In the data rows, 500 means zero.
In each game, the first row plays the second. By how much does the first row win? 15 means about a draw, 30 a big win and 0 a big loss. Wins can go round in a circle. Each row has two weighted sums of its numbers, A and B, taken from their middle values. A row wins by its A times the other's B, less its B times the other's A.
(568, 566, 556, 580, 459, 489, 624, 581, 759, 379, 501, 542, 491, 541,
 579, 505)
(578, 375, 365, 460, 460, 409, 558, 419, 489, 477, 546, 500, 550, 589,
 516, 501) -> 16
(477, 558, 517, 654, 494, 586, 657, 388, 514, 542, 426, 500, 497, 398,
 352, 441)
(455, 423, 473, 484, 495, 511, 427, 559, 502, 454, 499, 448, 499, 462,
 416, 491) -> 19
(370, 519, 578, 376, 435, 559, 383, 496, 431, 593, 497, 672, 545, 431,
 409, 438)
(458, 488, 396, 547, 473, 511, 536, 478, 516, 535, 478, 487, 423, 526,
 486, 456) -> 18
(633, 461, 508, 476, 577, 514, 458, 395, 394, 412, 494, 398, 573, 586,
 467, 515)
(439, 492, 509, 552, 485, 519, 450, 454, 534, 392, 457, 516, 482, 437,
 426, 441) -> 16
(543, 437, 365, 487, 486, 480, 522, 529, 451, 463, 482, 496, 617, 596,
 466, 480)
(437, 664, 598, 399, 431, 626, 461, 526, 656, 605, 472, 532, 450, 509,
 747, 554) -> 5
(381, 547, 574, 390, 467, 411, 433, 609, 473, 458, 456, 635, 471, 412,
 507, 492)
(411, 631, 556, 421, 528, 613, 560, 447, 419, 648, 485, 422, 363, 498,
 457, 618) -> 13
(499, 622, 510, 432, 438, 483, 411, 397, 432, 457, 370, 416, 513, 526,
 443, 524)
(443, 465, 527, 405, 494, 521, 447, 371, 436, 470, 499, 498, 439, 419,
 481, 457) -> 16
(705, 505, 490, 453, 440, 510, 633, 336, 547, 323, 515, 458, 513, 418,
 577, 571)
(548, 655, 593, 378, 392, 562, 538, 537, 615, 477, 477, 493, 382, 465,
 705, 532) -> 24
(412, 616, 590, 326, 345, 590, 435, 465, 487, 577, 560, 637, 437, 550,
 539, 580)
(442, 637, 596, 550, 589, 437, 395, 752, 537, 661, 694, 644, 553, 497,
 635, 576) -> 18
(460, 653, 471, 504, 471, 637, 454, 470, 527, 631, 492, 457, 479, 396,
 478, 461)
(456, 524, 455, 381, 451, 522, 426, 434, 490, 501, 379, 515, 487, 419,
 493, 426) -> 14
(518, 405, 390, 520, 513, 399, 533, 505, 478, 412, 456, 406, 530, 460,
 375, 453)
(595, 570, 370, 500, 799, 586, 463, 532, 507, 571, 646, 509, 804, 683,
 480, 622) -> 21
(445, 499, 581, 655, 545, 553, 568, 512, 520, 621, 493, 456, 461, 490,
 414, 406)
(390, 557, 499, 375, 302, 619, 538, 396, 423, 482, 437, 565, 495, 341,
 492, 464) -> 19
(531, 521, 465, 475, 388, 540, 462, 383, 448, 405, 357, 425, 435, 444,
 495, 431)
(653, 618, 455, 488, 643, 598, 582, 480, 532, 467, 541, 551, 637, 471,
 626, 630) -> 18
(507, 432, 401, 413, 526, 474, 492, 394, 432, 480, 537, 457, 527, 484,
 356, 498)
(666, 343, 484, 605, 511, 375, 547, 781, 745, 553, 644, 510, 554, 557,
 542, 460) -> 13
(535, 544, 691, 429, 424, 522, 404, 456, 423, 509, 534, 561, 360, 467,
 543, 486)
(458, 660, 406, 545, 443, 539, 541, 425, 463, 633, 414, 693, 397, 506,
 565, 582) -> 17
(472, 545, 542, 401, 309, 497, 504, 391, 431, 515, 448, 425, 423, 358,
 433, 490)
(357, 447, 539, 465, 458, 432, 361, 554, 492, 506, 520, 572, 474, 455,
 543, 439) -> 17
(500, 497, 630, 353, 343, 578, 365, 469, 479, 521, 468, 665, 414, 496,
 500, 455)
(550, 497, 440, 458, 448, 441, 517, 549, 452, 471, 505, 472, 441, 427,
 451, 408) -> 24
(490, 416, 487, 498, 437, 522, 577, 560, 551, 471, 423, 502, 458, 449,
 447, 432)
(501, 568, 492, 389, 515, 480, 537, 561, 574, 543, 549, 531, 483, 456,
 498, 547) -> 14
(511, 426, 368, 469, 479, 462, 461, 473, 516, 447, 502, 516, 400, 417,
 448, 617)
(686, 473, 500, 585, 496, 399, 678, 498, 483, 516, 521, 434, 524, 527,
 605, 530) -> 16
(442, 428, 403, 498, 486, 422, 460, 516, 445, 480, 385, 446, 558, 494,
 424, 466)
(724, 397, 454, 645, 518, 415, 713, 557, 679, 493, 638, 417, 531, 617,
 551, 518) -> 15
(559, 352, 501, 573, 494, 382, 559, 686, 549, 477, 577, 411, 546, 491,
 457, 485)
(749, 563, 688, 604, 423, 703, 625, 491, 600, 370, 521, 522, 508, 621,
 651, 512) -> 5
(474, 463, 498, 406, 442, 387, 453, 471, 471, 448, 531, 458, 528, 536,
 414, 464)
(461, 556, 356, 539, 501, 446, 469, 473, 570, 456, 479, 454, 422, 564,
 489, 497) -> 15
(430, 583, 452, 634, 567, 494, 520, 457, 639, 458, 378, 539, 593, 573,
 433, 440)
(544, 412, 427, 485, 519, 511, 437, 635, 590, 506, 510, 536, 594, 554,
 538, 598) -> 23
(469, 544, 539, 423, 444, 531, 409, 423, 493, 570, 419, 490, 458, 379,
 455, 515)
(484, 430, 586, 431, 455, 556, 523, 436, 431, 503, 479, 501, 440, 419,
 512, 423) -> 13
(478, 542, 524, 543, 660, 623, 455, 517, 420, 622, 554, 552, 586, 593,
 402, 543)
(464, 420, 448, 528, 523, 450, 554, 362, 511, 487, 497, 461, 522, 494,
 436, 419) -> 8
(461, 426, 448, 464, 541, 474, 380, 540, 470, 397, 519, 470, 397, 455,
 344, 546)
(530, 566, 453, 473, 485, 483, 463, 429, 490, 506, 491, 436, 594, 435,
 449, 521) -> 14
(693, 495, 388, 536, 734, 506, 600, 548, 432, 436, 681, 504, 870, 729,
 596, 649)
(447, 458, 539, 526, 576, 500, 472, 364, 502, 432, 381, 476, 404, 444,
 469, 442) -> 17
(556, 465, 497, 549, 548, 454, 623, 586, 638, 551, 648, 562, 520, 540,
 577, 528)
(667, 596, 538, 572, 454, 563, 647, 431, 574, 420, 522, 468, 530, 544,
 648, 536) -> 12
(425, 445, 461, 475, 429, 563, 388, 447, 516, 520, 359, 491, 446, 354,
 476, 430)
(445, 484, 462, 603, 688, 481, 510, 597, 346, 453, 630, 509, 555, 734,
 400, 536) -> 17
(416, 501, 400, 502, 527, 472, 481, 523, 422, 514, 421, 541, 368, 398,
 455, 530)
(452, 420, 395, 493, 412, 468, 431, 526, 423, 392, 487, 387, 549, 477,
 419, 394) -> 13
(444, 560, 400, 481, 513, 511, 425, 463, 498, 475, 346, 443, 497, 482,
 499, 468)
(428, 523, 542, 467, 477, 444, 497, 691, 519, 456, 463, 509, 498, 493,
 585, 578) -> 12
(458, 482, 385, 672, 512, 502, 487, 510, 441, 479, 461, 508, 590, 444,
 424, 488)
(584, 419, 428, 483, 566, 441, 504, 583, 473, 437, 525, 323, 609, 617,
 411, 556) -> 14
(537, 381, 469, 455, 499, 412, 529, 472, 429, 430, 495, 390, 509, 443,
 430, 428)
(436, 585, 561, 478, 561, 495, 478, 500, 441, 571, 435, 550, 599, 543,
 479, 490) -> 19
(506, 698, 505, 571, 479, 616, 674, 491, 548, 641, 468, 476, 518, 322,
 405, 511)
(504, 581, 588, 468, 409, 542, 464, 466, 444, 541, 536, 338, 471, 482,
 475, 400) -> 16
(546, 489, 445, 475, 471, 532, 517, 470, 478, 446, 445, 436, 419, 406,
 510, 403)
(372, 483, 506, 414, 509, 583, 412, 338, 505, 535, 468, 482, 467, 386,
 507, 499) -> 17
(470, 432, 468, 490, 594, 487, 479, 475, 403, 513, 544, 527, 456, 415,
 398, 405)
(522, 675, 519, 496, 542, 464, 416, 590, 499, 618, 608, 686, 549, 497,
 519, 588) -> 16
(484, 413, 424, 623, 561, 542, 365, 537, 383, 504, 418, 374, 544, 433,
 384, 462)
(511, 347, 462, 837, 856, 479, 492, 573, 366, 549, 600, 479, 645, 650,
 337, 551) -> 15
(474, 584, 485, 502, 645, 562, 433, 528, 563, 579, 484, 532, 521, 477,
 440, 520)
(584, 494, 404, 429, 422, 492, 573, 449, 536, 392, 480, 430, 543, 492,
 605, 545) -> 15
(524, 452, 615, 442, 485, 487, 378, 575, 503, 535, 500, 511, 459, 492,
 474, 499)
(414, 585, 585, 418, 480, 460, 385, 568, 555, 601, 582, 656, 540, 559,
 572, 692) -> 17
(515, 567, 447, 441, 595, 491, 481, 525, 461, 537, 529, 496, 535, 575,
 492, 498)
(524, 456, 565, 500, 560, 466, 521, 515, 554, 441, 507, 570, 448, 474,
 501, 464) -> 17
(462, 465, 484, 421, 458, 530, 523, 563, 461, 505, 482, 524, 471, 451,
 491, 474)
(440, 437, 564, 651, 530, 541, 527, 571, 374, 521, 494, 554, 519, 585,
 423, 456) -> 17
(546, 397, 515, 405, 617, 360, 535, 512, 499, 418, 473, 398, 544, 617,
 467, 438)
(488, 543, 484, 386, 530, 528, 353, 404, 416, 468, 491, 435, 451, 461,
 483, 418) -> 21
(506, 426, 497, 826, 704, 497, 497, 657, 337, 538, 498, 415, 508, 676,
 456, 531)
(619, 473, 455, 499, 494, 481, 503, 471, 591, 491, 531, 516, 640, 568,
 573, 505) -> 18
(430, 463, 475, 475, 486, 475, 415, 479, 456, 593, 400, 484, 482, 412,
 440, 416)
(619, 471, 348, 710, 588, 435, 511, 457, 475, 504, 540, 402, 502, 627,
 419, 619) -> 15
(593, 507, 373, 425, 416, 580, 527, 372, 515, 462, 468, 446, 494, 343,
 540, 565)
(442, 542, 524, 418, 472, 503, 408, 501, 464, 516, 404, 433, 423, 385,
 415, 370) -> 14
(714, 537, 434, 536, 659, 635, 524, 489, 613, 642, 586, 607, 853, 654,
 587, 711)
(535, 700, 579, 469, 697, 706, 522, 505, 430, 689, 603, 512, 581, 565,
 408, 571) -> 9
(536, 483, 466, 407, 354, 465, 403, 426, 423, 499, 397, 472, 424, 442,
 554, 399)
(507, 513, 473, 469, 490, 449, 432, 460, 481, 428, 439, 583, 499, 464,
 522, 476) -> 17
(386, 474, 481, 520, 598, 523, 411, 413, 464, 491, 465, 541, 491, 424,
 466, 362)
(324, 528, 618, 469, 404, 522, 455, 465, 464, 618, 598, 668, 446, 570,
 449, 539) -> 17
(569, 507, 428, 490, 551, 480, 593, 474, 550, 449, 517, 490, 493, 573,
 664, 540)
(418, 636, 604, 485, 631, 472, 368, 807, 697, 687, 725, 635, 646, 595,
 702, 679) -> 18
(373, 304, 595, 477, 676, 518, 413, 677, 384, 481, 554, 584, 453, 635,
 536, 458)
(630, 541, 531, 457, 511, 605, 560, 550, 476, 376, 494, 441, 626, 520,
 560, 561) -> 15
(619, 378, 498, 636, 442, 435, 594, 588, 665, 565, 556, 441, 514, 465,
 503, 384)
(628, 413, 425, 530, 576, 389, 594, 547, 505, 400, 461, 453, 598, 602,
 425, 498) -> 16
(412, 421, 578, 473, 407, 523, 448, 512, 496, 507, 489, 478, 506, 504,
 496, 380)
(444, 435, 372, 725, 526, 431, 489, 496, 453, 444, 571, 355, 490, 455,
 414, 542) -> 19
(536, 484, 382, 563, 479, 573, 559, 502, 534, 489, 422, 393, 436, 449,
 381, 512)
(418, 562, 553, 550, 482, 571, 523, 331, 418, 591, 543, 508, 458, 401,
 447, 501) -> 9
(555, 507, 473, 500, 514, 493, 539, 521, 490, 556, 458, 368, 445, 513,
 496, 409)
(545, 489, 476, 867, 493, 525, 614, 565, 589, 546, 438, 286, 635, 511,
 348, 437) -> 16
(568, 781, 423, 465, 654, 614, 499, 451, 605, 670, 536, 497, 642, 513,
 617, 622)
(541, 505, 356, 513, 643, 522, 556, 473, 514, 405, 523, 393, 655, 637,
 520, 596) -> 6
(374, 501, 538, 518, 512, 472, 360, 641, 496, 559, 436, 593, 447, 447,
 569, 573)
(372, 393, 526, 433, 459, 578, 424, 434, 414, 524, 454, 421, 393, 419,
 465, 446) -> 14
(388, 655, 552, 534, 538, 507, 469, 409, 387, 570, 496, 558, 440, 428,
 489, 558)
(608, 422, 393, 472, 561, 477, 474, 524, 393, 415, 566, 317, 468, 464,
 378, 443) -> 11
(582, 685, 807, 469, 408, 712, 565, 496, 705, 551, 428, 579, 434, 611,
 854, 693)
(512, 500, 545, 377, 440, 482, 448, 421, 496, 453, 497, 413, 464, 422,
 558, 451) -> 4
(473, 476, 336, 560, 452, 478, 490, 395, 531, 498, 464, 552, 456, 470,
 463, 552)
(501, 402, 529, 501, 367, 476, 520, 348, 509, 512, 393, 451, 473, 561,
 464, 495) -> 15
(652, 602, 525, 496, 452, 540, 526, 517, 614, 432, 436, 433, 600, 542,
 483, 476)
(618, 535, 398, 466, 645, 381, 567, 436, 444, 426, 562, 511, 648, 636,
 497, 612) -> 6
(355, 675, 630, 450, 497, 529, 423, 653, 527, 673, 547, 747, 562, 596,
 558, 669)
(600, 352, 366, 610, 617, 394, 554, 588, 413, 595, 607, 501, 489, 601,
 418, 543) -> 26
(521, 420, 373, 580, 529, 414, 483, 451, 408, 425, 498, 498, 526, 530,
 443, 555)
(544, 452, 572, 515, 468, 474, 490, 626, 678, 552, 559, 603, 506, 514,
 630, 541) -> 12
(686, 413, 496, 564, 511, 393, 634, 703, 738, 571, 688, 506, 511, 582,
 583, 567)
(433, 266, 547, 613, 678, 400, 437, 625, 404, 460, 580, 600, 518, 642,
 453, 411) -> 23
(647, 546, 564, 527, 510, 624, 597, 484, 562, 326, 445, 537, 561, 429,
 657, 428)
(436, 633, 509, 438, 429, 541, 403, 405, 557, 584, 380, 374, 469, 516,
 521, 462) -> 20
(404, 502, 660, 510, 534, 553, 513, 434, 484, 548, 464, 439, 405, 406,
 441, 412)
(449, 617, 434, 474, 634, 560, 496, 523, 536, 492, 626, 560, 558, 485,
 506, 662) -> 21
(662, 355, 483, 470, 394, 374, 561, 501, 508, 483, 455, 388, 556, 459,
 476, 381)
(546, 301, 348, 597, 661, 404, 428, 537, 341, 455, 623, 457, 633, 594,
 366, 490) -> 15
(443, 492, 506, 602, 529, 422, 443, 543, 492, 482, 537, 522, 497, 410,
 552, 548)
(467, 520, 496, 511, 437, 568, 506, 496, 537, 458, 418, 392, 424, 365,
 413, 434) -> 16
(609, 381, 268, 690, 617, 460, 553, 591, 573, 566, 545, 461, 513, 523,
 447, 547)
(654, 534, 602, 485, 478, 514, 536, 435, 579, 499, 489, 376, 562, 480,
 650, 497) -> 9
(533, 495, 393, 448, 420, 591, 435, 406, 440, 397, 477, 479, 415, 399,
 478, 460)
(453, 436, 558, 610, 499, 386, 592, 621, 456, 537, 576, 481, 597, 484,
 340, 402) -> 19
(509, 451, 534, 460, 413, 439, 558, 615, 620, 475, 486, 573, 436, 544,
 516, 399)
(479, 468, 389, 438, 495, 465, 474, 418, 504, 420, 489, 403, 452, 447,
 457, 524) -> 17
(519, 469, 372, 465, 405, 508, 494, 431, 530, 446, 444, 401, 376, 482,
 482, 457)
(453, 414, 471, 483, 465, 421, 434, 470, 409, 519, 486, 417, 402, 393,
 449, 479) -> 18
(460, 466, 426, 510, 393, 448, 421, 451, 461, 409, 442, 412, 406, 463,
 471, 470)
(492, 531, 510, 477, 581, 337, 462, 677, 498, 518, 619, 562, 514, 453,
 623, 465) -> 21
(340, 454, 588, 397, 587, 629, 440, 497, 570, 575, 459, 612, 449, 472,
 479, 540)
(541, 449, 463, 435, 514, 352, 521, 377, 468, 319, 529, 467, 555, 609,
 552, 508) -> 3
(520, 488, 526, 500, 458, 504, 541, 372, 501, 556, 437, 453, 434, 397,
 478, 439)
(333, 554, 651, 556, 534, 573, 543, 537, 409, 650, 479, 605, 584, 498,
 471, 467) -> 15
(505, 405, 599, 516, 573, 371, 510, 645, 439, 446, 531, 445, 572, 685,
 483, 517)
(346, 650, 508, 598, 253, 597, 686, 450, 595, 605, 477, 535, 636, 491,
 521, 441) -> 3
(490, 484, 422, 370, 395, 557, 466, 362, 471, 387, 496, 398, 534, 461,
 539, 483)
(597, 521, 424, 460, 376, 482, 427, 421, 488, 423, 459, 532, 467, 497,
 607, 462) -> 15
(496, 497, 363, 649, 611, 496, 554, 460, 519, 521, 386, 418, 517, 523,
 425, 542)
(400, 555, 510, 507, 485, 477, 450, 477, 510, 631, 443, 558, 508, 454,
 468, 631) -> 17
(473, 472, 423, 592, 428, 520, 553, 427, 521, 459, 506, 499, 473, 438,
 425, 431)
(518, 479, 531, 436, 390, 398, 477, 383, 474, 469, 369, 455, 482, 411,
 449, 410) -> 15
(501, 580, 326, 543, 582, 526, 516, 529, 562, 612, 638, 464, 636, 443,
 517, 526)
(514, 578, 499, 470, 515, 513, 489, 439, 506, 483, 462, 444, 496, 439,
 442, 518) -> 12
(517, 572, 623, 408, 387, 467, 357, 485, 494, 496, 421, 449, 375, 431,
 425, 459)
(725, 593, 526, 493, 482, 704, 612, 427, 496, 549, 595, 614, 686, 661,
 690, 583) -> 11
(636, 598, 514, 486, 425, 480, 488, 531, 435, 331, 397, 454, 619, 464,
 487, 480)
(452, 613, 662, 443, 355, 459, 454, 480, 517, 545, 543, 552, 456, 462,
 489, 480) -> 14
(349, 527, 642, 290, 375, 580, 432, 500, 449, 589, 538, 736, 459, 542,
 574, 647)
(434, 554, 579, 420, 421, 611, 414, 508, 614, 655, 532, 691, 546, 689,
 571, 661) -> 2
(563, 567, 575, 546, 495, 555, 608, 385, 621, 454, 494, 511, 429, 557,
 635, 480)
(522, 443, 509, 350, 499, 451, 473, 386, 455, 509, 407, 508, 489, 533,
 499, 491) -> 10
(563, 465, 419, 524, 542, 512, 522, 462, 474, 540, 391, 387, 440, 423,
 418, 440)
(439, 485, 504, 801, 409, 605, 588, 500, 538, 558, 404, 508, 486, 492,
 483, 444) -> 18
(389, 399, 526, 504, 555, 431, 532, 492, 361, 456, 491, 473, 434, 502,
 434, 521)
(512, 360, 495, 499, 601, 387, 565, 466, 430, 431, 563, 417, 501, 640,
 424, 517) -> 17
(324, 464, 660, 394, 361, 582, 494, 351, 296, 528, 536, 747, 496, 419,
 533, 468)
(435, 454, 493, 542, 461, 500, 564, 454, 438, 446, 339, 457, 412, 531,
 473, 390) -> 16
(410, 472, 479, 467, 447, 537, 396, 436, 393, 497, 385, 388, 450, 458,
 514, 443)
(505, 418, 468, 545, 526, 420, 511, 402, 499, 564, 456, 532, 489, 408,
 424, 509) -> 17
(388, 455, 722, 646, 551, 485, 478, 699, 350, 625, 519, 759, 564, 568,
 543, 394)
(482, 590, 562, 609, 552, 458, 452, 521, 409, 579, 503, 322, 490, 624,
 446, 544) -> 16
(510, 601, 439, 352, 589, 375, 593, 563, 600, 570, 617, 526, 547, 605,
 508, 576)
(469, 458, 374, 574, 496, 483, 520, 487, 375, 448, 479, 504, 414, 373,
 413, 408) -> 17
(380, 575, 571, 546, 508, 581, 449, 517, 514, 696, 452, 680, 489, 576,
 588, 568)
(458, 267, 620, 774, 761, 430, 474, 595, 346, 474, 528, 372, 495, 669,
 490, 466) -> 6
(411, 585, 527, 421, 518, 581, 463, 507, 479, 642, 600, 623, 499, 484,
 560, 495)
(492, 602, 599, 412, 469, 585, 585, 447, 678, 547, 462, 598, 473, 516,
 604, 649) -> 8
(506, 546, 594, 479, 415, 485, 460, 548, 473, 635, 497, 606, 416, 529,
 503, 473)
(357, 525, 516, 376, 437, 471, 464, 371, 429, 585, 474, 589, 539, 452,
 473, 503) -> 17
(461, 500, 584, 452, 362, 457, 403, 496, 438, 540, 479, 508, 408, 478,
 542, 418)
(555, 547, 462, 440, 425, 516, 566, 443, 457, 487, 459, 374, 446, 431,
 563, 469) -> 17
(691, 799, 919, 480, 416, 785, 679, 568, 602, 424, 444, 644, 435, 519,
 999, 676)
(437, 457, 522, 467, 451, 510, 508, 506, 490, 456, 470, 565, 489, 381,
 504, 554) -> 21
(596, 573, 567, 487, 420, 485, 515, 366, 473, 443, 474, 449, 433, 431,
 643, 440)
(491, 576, 521, 550, 325, 535, 390, 434, 387, 389, 452, 470, 378, 393,
 391, 534) -> 16
(555, 595, 470, 349, 511, 508, 470, 413, 405, 432, 502, 443, 453, 442,
 581, 466)
(414, 652, 566, 438, 530, 463, 487, 507, 451, 570, 528, 625, 599, 471,
 473, 562) -> 15
(505, 440, 582, 548, 531, 346, 423, 683, 571, 471, 547, 462, 604, 519,
 497, 468)
(514, 443, 367, 566, 415, 466, 490, 476, 488, 397, 521, 466, 524, 460,
 464, 530) -> 11
(434, 632, 476, 365, 348, 539, 475, 433, 557, 465, 358, 490, 451, 431,
 544, 481)
(463, 351, 479, 490, 467, 490, 484, 398, 424, 466, 519, 394, 514, 446,
 442, 476) -> 16
(509, 557, 521, 621, 557, 456, 500, 499, 373, 538, 531, 656, 503, 415,
 438, 609)
(529, 401, 410, 406, 486, 562, 396, 345, 516, 509, 492, 363, 464, 469,
 363, 449) -> 19
(640, 508, 659, 620, 542, 527, 666, 457, 693, 468, 533, 424, 540, 550,
 702, 484)
(496, 348, 504, 487, 473, 465, 559, 577, 511, 460, 525, 525, 524, 459,
 510, 455) -> 14
(524, 524, 614, 423, 343, 540, 499, 430, 547, 434, 430, 547, 420, 421,
 599, 487)
(414, 576, 585, 482, 465, 455, 416, 489, 463, 574, 501, 646, 494, 483,
 494, 499) -> 15
